Each path is a new rotation, seen through one point. The rows after it are directions, each followed by how far the rotation turns it, in degrees a step (0 if it stays put).
Each turn is a multiple of 5 degrees from 10 to 175, or 0.
Each row of a path follows its step; steps can be skipped.
Path 1:
step 2: [-0.53  0.81 -1.11 -0.60  0.54 -0.13 -2.38  1.08 -0.71  0.48 -0.90  1.20
  1.88 -0.76  0.42  0.08 -1.23  0.64 -0.96 -0.66 -2.78  0.65  0.86 -0.65
 -0.36  2.20  0.46 -0.72  0.28  1.46 -0.87  0.24  1.62 -0.77  1.40  0.64
  0.84  0.44  0.12 -1.06  0.39 -1.88  0.48 -1.40  2.08  1.66  1.01  0.60
 -1.27 -0.92  0.91  1.33 -2.43 -0.53 -1.28 -0.59 -0.55]
step 3: [ 0.47 -0.88  0.19 -1.60 -1.39  0.64 -2.10  1.43  0.14  0.21 -2.00 -1.47
 -0.07 -1.45  0.03 -0.24  0.62 -0.67  0.40 -0.17  0.26  1.57 -1.37 -0.11
  1.42 -1.67 -0.95 -0.03  0.90  2.56 -0.13  1.47 -0.73  0.66  0.44 -0.05
 -1.19 -0.24  1.46 -0.22 -1.21  0.88 -0.26 -1.02 -0.79  2.24 -2.27 -1.01
 -1.52 -2.55  0.59 -0.69  0.71  0.37  0.24 -0.78 -1.34]
step 4: [ 0.54 -2.72 -0.56 -0.58 -0.60  0.99  0.15 -1.26 -0.30  2.42  0.63  0.09
 -0.45  1.37  0.79 -0.21 -2.33  0.23 -0.96 -0.21  0.27  0.78 -2.54 -0.75
 -1.92  1.96 -0.75  0.14 -0.36  0.89 -1.01 -0.83 -1.39 -0.28  0.35  0.21
 -0.30  2.90 -0.15 -0.26 -1.22  0.97  1.54 -1.37  1.12  1.13 -1.88  0.51
  0.25  1.55 -0.80  0.20  0.15 -0.29  1.61  0.40 -0.58]
step 6: [ 0.45 -2.47  0.45 -0.23  1.66  0.69  0.28 -0.18 -2.61 -0.10 -1.94 -2.06
 -1.65 -1.31 -0.39 -0.05  0.02 -0.13  0.47  0.68 -0.13  0.60  0.78 -0.92
  0.80  0.09  0.01 -1.04  1.56  0.54  1.25  0.23  0.29  0.36  0.35 -1.20
  0.74 -0.26  2.84  1.58 -0.60  0.89  1.46 -1.06 -0.32 -0.21 -0.31  1.33
 -0.10 -2.16 -0.08  0.23 -0.73 -1.58  0.54 -0.61 -2.92]
step 8: [-0.08  0.22 -0.40  0.31  0.48 -0.08 -1.12 -0.39  1.46 -0.40 -0.85  0.67
  1.95  0.37 -0.07  0.10 -0.09 -0.75 -0.83  1.15 -0.01  1.34 -0.73  2.06
 -0.02  0.82  0.59 -1.29  1.60  0.86 -1.48  1.81 -0.26  0.45  2.01  0.60
 -1.26  1.24  2.07  0.24 -1.63 -0.98 -0.55 -0.28  2.71  0.69  0.75  1.35
 -2.44 -1.73  2.10  0.23 -0.13  1.25  0.54 -1.77  0.04]
step 11: [-1.25 -2.91 -2.22  0.73  1.10  0.06 -1.74  0.12 -0.55  1.43 -0.31 -0.79
 -1.10  0.98 -0.14  1.19  0.83 -1.07  0.04 -0.25  0.88  2.13  1.31  1.20
  0.34  0.99 -0.15 -2.00  0.40  2.03 -1.99 -0.06  0.58  0.76  1.67 -0.01
 -0.31  0.68  0.51 -1.11  0.78 -0.34  1.00 -0.97  0.16 -1.05  0.19  0.84
 -0.51 -1.50  1.63 -0.82  1.73 -1.37 -0.06 -1.84  0.16]
step 12: [-0.31 -1.33 -0.90 -0.09  1.18  1.14 -1.67 -1.47 -3.05 -0.52 -1.72 -1.05
 -0.47  0.13 -0.83  0.40 -2.25  0.13 -0.51 -0.08  1.13  1.39 -2.56 -1.73
  1.01 -0.20  0.29 -0.08  0.64  0.04  0.18  0.90  0.36 -1.64 -0.23 -0.47
  0.67 -0.10  0.79  0.51 -1.06  1.27 -0.76 -0.20  1.26 -0.74  0.62  0.57
  1.18 -2.03 -2.07 -1.61 -0.64  1.65  1.15  0.76 -0.73]
step 13: [ 1.11  0.19  1.23  0.61  0.39  0.47  0.67  0.35  1.31 -0.02 -0.41  0.62
 -1.49  1.08  0.38  0.36 -2.87  0.29  0.92 -1.14 -0.19 -0.23 -0.83 -1.02
 -0.78  1.94 -1.63 -2.21  1.40 -1.42  0.63 -0.75  1.04  0.47  0.40 -0.09
 -1.08  0.69  0.19  0.89 -0.42  0.50  0.40 -1.57  2.50  1.39  0.92 -0.13
 -1.64 -0.81  0.24 -0.40 -1.05  0.61 -1.44 -3.32 -0.58]
[ 0.21  0.07 -0.10 -0.45  0.12  0.01 -0.84  0.23 -0.30  0.47  0.41  0.04
  0.11  0.32 -0.06 -0.03  0.13 -0.17  0.55 -0.41  0.18  0.09  0.08 -0.29
 -0.25 -0.37  0.16  0.37  0.02  0.01 -0.15 -0.16  0.43 -0.27 -0.11  0.25
  0.20 -0.34 -0.62  0.36  0.14 -0.02  0.10 -0.26  0.24 -0.18 -0.45  0.05
  0.43  0.00  0.26  0.05  0.11 -0.20 -0.67 -0.26  0.54] => 160
[-0.07 -0.22 -0.61 -0.41  0.36 -0.24 -0.34  0.35 -0.47  0.13 -0.26 -0.04
 -0.09  0.10  0.21  0.15  0.23 -0.54 -0.18  0.08  0.38 -0.12  0.21 -0.01
  0.57 -0.26  0.15 -0.18  0.14  0.19 -0.13  0.26  0.18 -0.20 -0.19  0.52
 -0.21  0.31 -0.16 -0.45 -0.22 -0.45 -0.50 -0.36 -0.44  0.13  0.05 -0.53
 -0.36  0.25 -0.10 -0.42 -0.30 -0.10  0.48  0.04 -0.10] => 85
[ 0.35  0.08 -0.32  0.38  0.19  0.21  0.35  0.42  0.53  0.03 -0.02 -0.01
  0.30  0.09 -0.09  0.24 -0.56 -0.22  0.32 -0.07 -0.22 -0.34 -0.32 -0.45
 -0.25 -0.16  0.27 -0.29  0.06  0.12 -0.24  0.07  0.14  0.36  0.43  0.11
  0.40  0.17 -0.31 -0.28 -0.14 -0.07 -0.25  0.03  0.16 -0.06 -0.08 -0.34
  0.75  0.24 -0.73  0.49 -0.51 -0.12  0.30 -0.14 -0.01] => 130
[ 0.26  0.30  0.72  0.12  0.49 -0.07 -0.34  0.34 -0.12 -0.50 -0.24  0.10
 -0.29 -0.48  0.40 -0.41 -0.10  0.22  0.13 -0.45 -0.19  0.39  0.49 -0.36
 -0.09  0.18  0.39  0.06  0.57  0.06  0.11  0.27 -0.18 -0.07  0.01 -0.04
  0.18  0.18 -0.22  0.00 -0.58 -0.05 -0.27  0.16  0.31 -0.19  0.28 -0.13
 -0.30  0.43  0.16  0.28  0.26  0.39  0.24 -0.26  0.26] => 60
[ 0.29  0.69  0.14 -0.07 -0.31  0.35 -0.13 -0.18 -0.31  0.32 -0.25  0.15
  0.28  0.17  0.30  0.15 -0.38  0.06 -0.36  0.20  0.02 -0.41  0.02  0.03
 -0.17  0.97 -0.10 -0.25 -0.07 -0.41  0.62 -0.11  0.33 -0.26  0.21  0.29
  0.30  0.32 -0.24 -0.16  0.14 -0.35 -0.20  0.39  0.03 -0.08 -0.44 -0.26
 -0.27 -0.08 -0.19 -0.29  0.45 -0.32 -0.04 -0.15  0.19] => 130
[-0.55  0.22 -0.23 -0.08 -0.29  0.02  0.02 -0.14 -0.03  0.62 -0.32  0.35
  0.14  0.19 -0.57 -0.33 -0.27  0.49  0.23  0.00 -0.23  0.34  0.11  0.19
  0.10 -0.12  0.36  0.32 -0.05 -0.31  0.44 -0.14  0.46 -0.13 -0.05 -0.11
 -0.07 -0.17 -0.57 -0.24 -0.26  0.21 -0.03 -0.45  0.21  0.37  0.72 -0.24
 -0.24 -0.11 -0.42  0.34  0.09  0.23  0.29  0.42  0.02] => 140
Path 2:
step 0: [-0.21  0.48 -2.46  1.20  0.43 -0.74  0.80 -0.29 -0.22 -0.84  0.23  1.98
  2.56 -0.18 -0.39  1.28 -0.60  0.97  0.04  0.32  0.11  1.98  2.13 -0.29
 -0.02  0.01  0.59  1.79  1.00  2.10  2.35 -0.08 -0.05 -0.31  0.54  0.65
 -2.38 -0.11 -1.19  0.17  0.70 -1.06  0.52  0.26 -0.33  0.53 -1.21  0.02
  0.03  0.66 -0.75 -1.97  0.53 -0.94  0.65 -2.09 -0.44]
step 3: [-2.37  0.52 -0.75 -0.13 -0.08  0.19 -0.91  1.11  0.31  2.11 -1.04  0.07
  0.15  1.04  0.99  0.61 -0.28  0.79 -2.76  1.06  0.09  2.28  2.32 -0.15
  1.15  0.62  0.19 -0.44  0.19  1.79  0.42 -1.24  1.26  0.42  0.50  1.15
 -0.21  1.61 -0.53 -0.08  1.92 -0.85  0.08  2.35  0.52 -0.62 -1.20  1.31
  0.07 -0.28  0.70 -0.31  1.32  0.07  1.11 -0.20 -0.37]
step 5: [-0.18  0.26 -1.44  0.69 -0.99  0.02 -1.96  0.72  0.34  2.67  1.20 -1.35
  0.37 -1.79  0.97  0.25  0.92  0.06  1.08  0.20 -2.12  1.37 -0.87  1.60
  0.81 -0.97 -1.49  0.08  0.87 -0.58  1.56 -1.35 -0.29  0.60 -0.92  0.58
  0.87 -0.21  0.44 -0.81 -1.35  0.17 -1.15 -0.46 -0.49  1.05  0.01  1.04
  1.86  0.35  1.45 -2.58  0.09  1.19  0.38 -1.03 -0.89]
step 6: [-0.06  0.22 -1.56  0.85  1.52  0.54 -0.90  0.49  1.51  1.05  2.71 -0.85
 -2.44  0.46  0.43  0.21  0.38 -1.11 -1.67  0.28 -1.41  1.38  1.48  0.16
  0.70  0.33 -0.68  2.02 -1.43  1.02  0.00 -0.99 -0.63  0.26 -0.49 -0.86
 -1.53  0.78  1.58 -0.32  0.84 -1.11  0.12  0.97 -0.74 -1.69 -1.19  0.39
  1.64  1.08  0.12  0.82  0.61 -1.23 -0.11 -1.03  1.59]
step 9: [-0.12  0.27  1.09  1.52  2.17  0.44 -1.43  1.24  0.13  1.24 -0.37 -1.56
 -1.08  0.92  0.11 -0.61  1.95  1.56 -1.23  0.10 -0.83 -0.50  0.53 -0.75
  0.10  1.09  1.00  0.46  1.92  0.51 -1.11 -0.18 -1.08 -0.39  1.56 -0.73
 -1.35  0.48  1.20 -1.05 -1.99 -1.64  1.43  2.08  0.13 -0.35  0.88 -0.81
  0.13 -0.34  0.34  1.75 -0.18 -0.74 -0.06  0.55  2.32]
step 12: [-0.23 -0.71  0.70  2.00  0.72 -0.32  0.75 -0.94 -1.80  0.26  0.23 -1.01
 -0.53  0.79 -2.57 -0.50 -0.02 -0.59 -0.64  0.94  0.42  0.92 -0.43 -0.41
  0.33  1.76  1.25  2.92  0.09 -0.08  0.40 -0.74  0.79  0.70 -0.56 -0.49
 -2.43  0.11 -0.38  0.74 -3.12  0.31  1.98 -0.13  0.39 -0.75  1.65 -1.72
  0.83  0.20  0.85  0.82  0.32 -0.01 -1.36 -0.62 -0.11]
step 13: [-1.55 -0.01  0.25  0.82  0.26  1.11  0.20 -2.03 -0.89 -0.08  0.82 -0.15
  0.23  0.15  0.90  0.15 -0.19  0.08  1.89  0.46  0.04  0.70 -0.55  1.07
 -0.15 -0.25 -0.19 -0.74  1.50 -2.17  0.28 -1.10  0.58  0.52 -1.13  1.18
  0.82  1.40 -1.01 -1.88  0.35  1.28  0.73  0.96 -1.24  0.69  1.31 -1.19
  1.63  0.44 -0.47  2.61  0.20  0.65 -0.74 -2.09 -2.94]
step 14: [-0.13  0.11 -1.22 -0.90  0.68  0.27  1.40 -1.09  2.14  0.58 -0.69  1.13
 -1.07  2.71  1.29 -0.14  2.07 -0.42 -0.05  1.04 -0.21  1.69  1.12 -0.45
  1.19  0.65 -0.24  1.08  0.95 -1.15 -0.50 -0.26  0.60 -2.08 -2.14 -0.15
 -0.05  1.27 -0.71  0.43  1.31  0.32  1.39  0.08  1.04 -2.22 -0.17 -1.59
  0.17 -0.57  1.47  0.59  0.10  0.26  0.53  1.20 -1.15]
[-0.15  0.00 -0.10  0.17  0.11 -0.35  0.18  0.45  0.56  0.51  0.44  0.03
  0.35  0.27  0.40  0.02  0.13 -0.38 -0.26 -0.49 -0.02 -0.72 -0.20  0.02
 -0.32  0.24  0.59  0.33 -0.15 -0.15  0.16 -0.15  0.01  0.08  0.03 -0.16
 -0.22  0.12 -0.56  0.34 -0.08  0.08  0.24  0.03  0.32 -0.41  0.22  0.31
 -0.06  0.13  0.03  0.47  0.19 -0.06 -0.30  0.68  0.25] => 135
[ 0.24 -0.21  0.27 -0.29  0.38 -0.13  0.28  0.18 -0.36  0.36 -0.53 -0.01
  0.05 -0.14 -0.18  0.16  0.01  0.04  0.25 -0.49  0.23  0.40  0.00 -0.18
 -0.42  0.09 -0.40  0.54  0.26  0.15 -0.06  0.67 -0.23 -0.10  0.18 -0.18
 -0.06 -0.14  0.41  0.55 -0.20  0.18 -0.04 -0.08 -0.01 -0.37  0.09 -0.02
  0.68 -0.19  0.52  0.20 -0.32  0.56 -0.40  0.29  0.12] => 140
[-0.69  0.17 -0.17 -0.04  0.20 -0.01 -0.25 -0.82 -0.07 -0.25 -0.58 -0.24
 -0.22  0.44 -0.12 -0.05  0.15 -0.20  0.24 -0.09 -0.16  0.01 -0.59 -0.09
  0.14 -0.17  0.34  0.31 -0.07 -0.44  0.12  0.07 -0.31  0.09 -0.03 -0.10
 -0.15 -0.07 -0.25  0.23 -0.23 -0.17  0.18 -0.03 -0.72  0.15  0.14 -0.42
  0.24 -0.24 -0.25  0.38 -0.26 -0.14  0.60  0.52  0.17] => 20
[-0.02  0.30  0.33  0.03  0.22  0.21 -0.66  0.19  0.12  0.39  0.29  0.04
  0.16 -0.27  0.40 -0.52 -0.18 -0.21  0.07  0.45 -0.31 -0.26 -0.03  0.15
  0.08 -0.13  0.08  0.23 -0.01 -0.30  0.04  0.42 -0.86  0.07 -0.06  0.08
  0.34  0.26  0.12 -0.66 -0.12  0.18  0.45  0.01 -0.18 -0.32 -0.10 -0.54
 -0.03 -0.01 -0.01  0.16 -0.45  0.41 -0.42 -0.41  0.10] => 95
[ 0.16  0.03  0.41 -0.04 -0.04 -0.10 -0.11  0.07  0.25  0.17  0.18  0.21
 -0.12  0.38  0.22  0.59 -0.18 -0.08  0.18 -0.18 -0.24 -0.14 -0.21  0.04
  0.34 -0.60 -0.32 -0.25  0.38 -0.30 -0.37 -0.35  0.29 -0.18  0.35  0.28
 -0.28 -0.04 -0.17  0.15  0.24  0.24 -0.31 -0.90  0.08 -0.06 -0.27 -0.94
 -0.14 -0.05  0.01 -0.31 -0.17  0.25 -0.21  0.43 -0.10] => 115
[-0.16 -0.14  0.32 -0.04  0.02 -0.22  0.39 -0.46  0.55  0.62  0.04  0.46
 -0.79 -0.16 -0.50 -0.05  0.13  0.43  0.08  0.56  0.21 -0.20  0.12 -0.09
 -0.37 -0.21  0.27 -0.18 -0.45  0.28 -0.17 -0.09 -0.29 -0.11  0.25 -0.01
  0.15  0.14  0.40  0.05 -0.29 -0.34  0.25 -0.08 -0.01 -0.30 -0.14 -0.41
 -0.10 -0.01  0.41 -0.02  0.59 -0.30  0.04  0.18  0.16] => 135
